Each row is where one point has got to under a steady rotation. How many ticks took it there?
The counts run from 0 to 124.
[ 49 -24 -23  -9  -7   6  12  -7   4  -1   2 -22   4 -14   1 -10  19  37
 -24 -46 -10  -4  -1  21  -8 -29 -28  23   4   4   8 -10  39  -1 -29]	51
[ 38 -28  12  -3  -4  -8   4  38 -34 -35   1  14  11  11  10  19 -21 -28
 -14 -32  -4  12   0 -10 -14 -20 -26 -21 -12 -23   2  15   8 -28 -31]	63
[ 10 -36  16   2 -20   6 -16  21 -11 -28  -8   0 -12  53 -16  31 -20  19
   9 -18  15  26   1  20  18 -29  12  -9 -30  27  25  13  28 -16  -9]	87
[ 23   6  21   7 -33 -41  -4  -7   7   4  33  -7 -36   4 -10  -8 -26   4
  23  -5   7  23   3  -1 -20   3   8 -19 -14  47  -7   8 -25  13 -36]	14
[ 24 -25  47  11 -18 -46  13  10   2  -4   7  -6 -13  10 -14   8   7  14
  20   9 -34  -1 -11  10 -17 -15 -25 -40  14  26  -2  11  14 -16 -36]	60
[ 41 -10  -1   6 -23 -28   2  23   3   3 -23 -23  -3  -7  24 -20 -15 -25
  15  -4  23  32 -14 -12 -18 -18 -20  19 -39   6  24 -17  -2 -15 -32]	39
[ 23  -4 -37 -15   1   2 -17   9 -38 -22  10 -16  15   4 -37 -20  -8   5
  -8 -46   1  21  12  15 -20 -20  27  -2 -37  -1 -10  21 -16 -14  -8]	22
[ 21 -25  42  32 -26   4   8  -6  42   0   0 -24  -4  31  -3  -9  21  -1
  25  -1 -11  28 -21  21 -24 -28 -11   8 -12  18  13 -25   8  -2 -23]	116
[ 36  -9 -17   0   8 -13 -21  15   3 -26   4   6  25  27  -5 -43  10  -7
  12 -18  -8  37  10 -21 -23 -28  -1 -12 -18 -21   2  33  -1  -2 -35]	65
[ 26 -35 -27   9   5  -5  22  15  13  -2   1 -48 -15 -20  -4 -21  -7  14
   0 -28  -5   2   3  30 -14 -21 -15   2 -30  17  26 -26 -14 -32  -8]	82
[ 27  -5 -14  14 -30 -14   9  32 -16   7  -5 -19 -17 -23   9 -25 -13  -5
  19 -16   1  29 -16  -2 -26 -14 -21   2 -43  -6   9 -20 -30 -29 -25]	38
[ -1  -7  -2 -15 -17 -15 -17   3   9   2  -6  41 -16  28  -4   8 -21 -24
  12 -36  14  15  -1  16   7 -19  29   3 -30  17   2 -16  32 -11 -53]	43
[  3 -14  -1  14  -2   7   2  19  -4   0 -10 -42 -17  11 -19 -16 -12   1
  23 -18  -5  35 -25  39  -9 -28  22  12 -52  -1  -7   2 -33 -28   2]	113
[ -1 -14  26  -3 -46  -4 -20  29   8 -13  10  34 -17  31   8  26 -19  -6
  11 -37   0  22 -18  -3   1 -38 -31   1   5  -5  -3  -5  24   2 -29]	119
[ 37 -29   9  14  -6 -31  20 -24  18 -13  -3   3 -22   0  -9   8 -13  -7
 -14 -34 -10  -3   6   3 -26  11 -24 -42  -4  49   4 -21  15  -7 -30]	16
[ 17 -14   0 -10 -14 -12  -7 -21  14  15  31   3 -13  14 -31 -24 -37  13
   0 -35  19  18 -15  17   8  -6  10 -34 -37  31 -38  17  14  -6  -2]	46
[ 16 -10  15  27 -15  -2  24 -25  14   9  -8 -41  -4  14 -25  -7  26  21
   2 -14 -30   8 -12  50 -27 -18  21   4 -25  15  -2 -15  -8 -16 -25]	26
[ 39 -28  16   9  13 -42  16  -7   5 -11  21 -17  38   6 -13  -7 -15 -23
 -29 -25  -2   1  11  18 -18 -20 -36 -15  -5  23   2   0  25 -22 -25]	106
[  8 -27  18 -11 -26   7 -23  22  -8 -35  13  18 -20  48 -28  18 -27  -7
  27 -17  -3  30   5   7   5 -23  23 -12 -19  26  -2  15  -6 -12 -14]	88
[ 11 -11  31  19 -23  -5  28 -10 -14  13  -7 -24  -9   7 -10  29  14   4
  -7 -25 -26  -2 -26  57 -14 -24   9  16 -29   9  -2 -23   5 -23 -33]	27
[ 54 -24   1  -4 -31  20  16   6  -2   3  21  13 -33 -16   2 -11   2  17
  12 -40 -33  -2 -21   7 -14  -5 -12 -26 -17 -15 -30  -6  -7 -19 -35]	93
[ 44 -18  -9 -31 -35  -8  12  -3  25  -4  26 -12  -1 -27 -25 -29   4  -4
   2 -39 -25  13 -13  10 -32 -19 -28   3  16  18 -32 -15  -2  -1 -15]	49
[ 55  -2 -10  11 -40   2 -16  -5 -11 -22  -6 -13   9  13   3 -19  25  25
 -13 -34   8  33   3 -23 -32 -11 -32  12 -11  -5   3  17  13  18 -25]	96
[ 22  -8  -5 -14 -25   0 -30  31  22 -22 -18  -3 -22  23  19 -16  19  18
  28 -21  -6  31   2  -7 -19 -34  -6  25  10 -12  31   6  13  19 -38]	9
[ 19  -7  -2   2  -1 -21   4 -18  17   1 -20 -50  -1  10 -36 -20  25   9
  20 -10 -32  20 -12  41 -35 -21  27   8 -20  23  -6   9  -6  -2 -14]	25
[ 14   2  -1 -13   1 -24 -27  11 -21 -15   0 -54 -18  27  -3   4 -16  27
  -9 -15   8  27   2  27   0 -39  19  25  -1  26  29  38  -6  15 -21]	55
[ 38 -30  40  28 -24 -21  17  10 -13  -8  29   4  15  19 -10  -1   8  23
   0  -9 -25   4  -2  -2 -17 -12 -34 -48  -6   7   0   7   9 -27 -26]	61
[-13 -28  10  11  16  -3 -13  13  10 -36   8   2  -8  41  -3   9 -31 -28
 -13 -63 -19  18   3  15 -14 -35 -21 -21   8 -12   0  12   4   5 -15]	32
[  5 -15  26   9   2 -22  16   9   0  -4  25 -22 -40  10 -15  13 -23  -2
  21 -16 -39  -3   1  47 -18 -21  24 -12  -8  24   8 -10 -37 -12 -41]	58
[ 48  -8 -17 -21   0 -27 -21   2 -23 -19  -7   4  31   7 -18 -13   9  26
 -19 -36   1  11  13   1  -4 -19 -10 -13  -7   6  -7  34  50 -10 -32]	20
[ 47  -7  -5 -17 -24 -19  10   2  -7  -8  31  38  15 -14 -11  -9  -2  -7
  -1 -40 -15 -10  22  -2 -19  -9 -10 -15  -2   6  -6 -22  14 -21 -52]	18
[  2  -7 -11   9  20 -31 -12  23  16  14   2 -20 -33   3  10 -40 -10  23
  12 -24 -20   7 -30   8  -6 -32 -23 -35 -14 -25  -4  29  10  -5 -31]	35
[ -8 -21  12  -9  17 -23  -7  -5  40  -9   0  -6   4  44 -25  -5 -20 -12
   6 -20 -10  18  -6  38  15 -38  17  -9 -10  30   5  17  36   0 -15]	0
[  4  -2  23   2 -33 -14 -33  24   7  -8  37  28  -8  29   1 -12 -21   3
   8 -25  10  30 -12 -16  -5 -31 -29  -7   7  -1 -14  19  16  13 -29]	120
[ -8   1  -2  -4  17 -22 -17  31  16   5  21   7 -20  14   7 -43 -12   3
  25 -28 -35   5 -17   9 -13 -40 -15 -24  -3 -26   0  29 -13   3 -40]	34
[ -4   4  13 -32 -24 -29 -32   3  18   6 -13  33 -12  26 -27   0 -25  -7
  24 -21  12  20  -9  16   4 -17  24  -4 -13  25 -17  10  39   1 -33]	44
[ 30 -14   3  13 -25 -26  -7   6  27 -13 -33 -13  -1  13   7 -24   6 -14
   8  -6  27  44  -5  -9 -20 -14 -17  14 -30  24  37 -18  25  -4 -27]	40
